In the data rows, zero lies at 4.5, halfway between 4 and 5.
Some points, each followed by its number:
"4 4 3 4 3 5 5 1 4 3 4 2" 0
"6 6 4 2 3 4 5 4 4 5 4 5" 1
"4 1 7 7 6 2 2 4 5 2 4 3" 2
"5 7 4 6 5 8 4 8 4 7 2 5" 3
"7 4 6 2 4 2 2 6 3 4 4 3" 4
"4 6 3 5 3 7 1 5 4 7 6 5" 5
"4 4 3 6 5 6 7 6 5 5 3 5" 6
"6 5 4 4 5 7 5 6 5 6 3 5" 7
"2 4 5 8 4 5 1 3 6 4 7 6" 8
"6 6 3 2 3 6 6 5 3 5 5 5" 9
"6 6 4 6 5 7 5 8 4 7 2 6" 10
"4 5 2 2 3 6 5 1 4 3 4 1" 11
"4 5 4 4 3 7 1 5 5 7 6 5" 12
"7 3 7 3 7 1 6 7 3 5 3 5" 13
"6 9 2 3 2 8 3 6 2 7 4 3" 14
"4 2 4 2 4 5 5 2 6 3 5 4" 15
"4 5 4 4 4 5 4 5 4 4 5 3" 16
"4 3 4 3 5 6 5 3 4 3 5 4" 17
Which point above is nearest to each new point? Its number follows each.
"7 9 7 3 5 3 1 9 4 7 7 6" 4
"7 6 6 2 4 3 3 8 2 4 3 2" 4
"4 1 7 7 6 2 3 4 4 1 5 3" 2
"5 5 8 8 8 2 2 8 4 7 4 6" 13
"3 3 5 7 6 7 5 5 5 4 4 5" 6
"2 5 5 8 4 5 1 2 6 5 7 6" 8
"5 2 7 2 7 0 8 4 4 0 6 4" 13
"6 5 4 3 3 3 5 4 5 6 6 6" 1
"4 5 3 4 4 8 3 5 4 5 4 3" 16
"3 1 6 7 6 2 2 4 5 2 5 3" 2
"5 6 4 3 3 4 5 3 5 5 6 6" 1
"6 5 5 2 3 3 6 4 4 5 6 7" 1
"3 3 5 6 6 7 5 5 5 5 4 5" 6
"4 1 7 6 6 1 4 4 4 1 5 3" 2
"5 3 8 2 6 0 7 5 3 0 6 4" 13
"2 5 5 7 4 4 1 3 6 5 7 6" 8
"5 6 4 3 3 4 5 4 4 5 5 5" 1
"3 7 3 7 3 5 3 5 4 5 6 6" 5
"5 5 3 6 5 6 7 6 5 6 3 5" 6
"2 4 5 7 4 4 2 2 6 4 7 6" 8
"2 4 5 7 4 4 1 2 7 4 7 5" 8
"4 2 7 6 5 3 3 5 4 2 5 3" 2
"3 4 4 5 4 5 4 4 5 5 6 5" 16
"5 5 5 2 3 3 5 3 5 5 6 7" 1
"2 4 5 8 4 4 2 2 7 4 7 5" 8
"6 4 7 5 8 1 4 8 3 6 3 4" 13
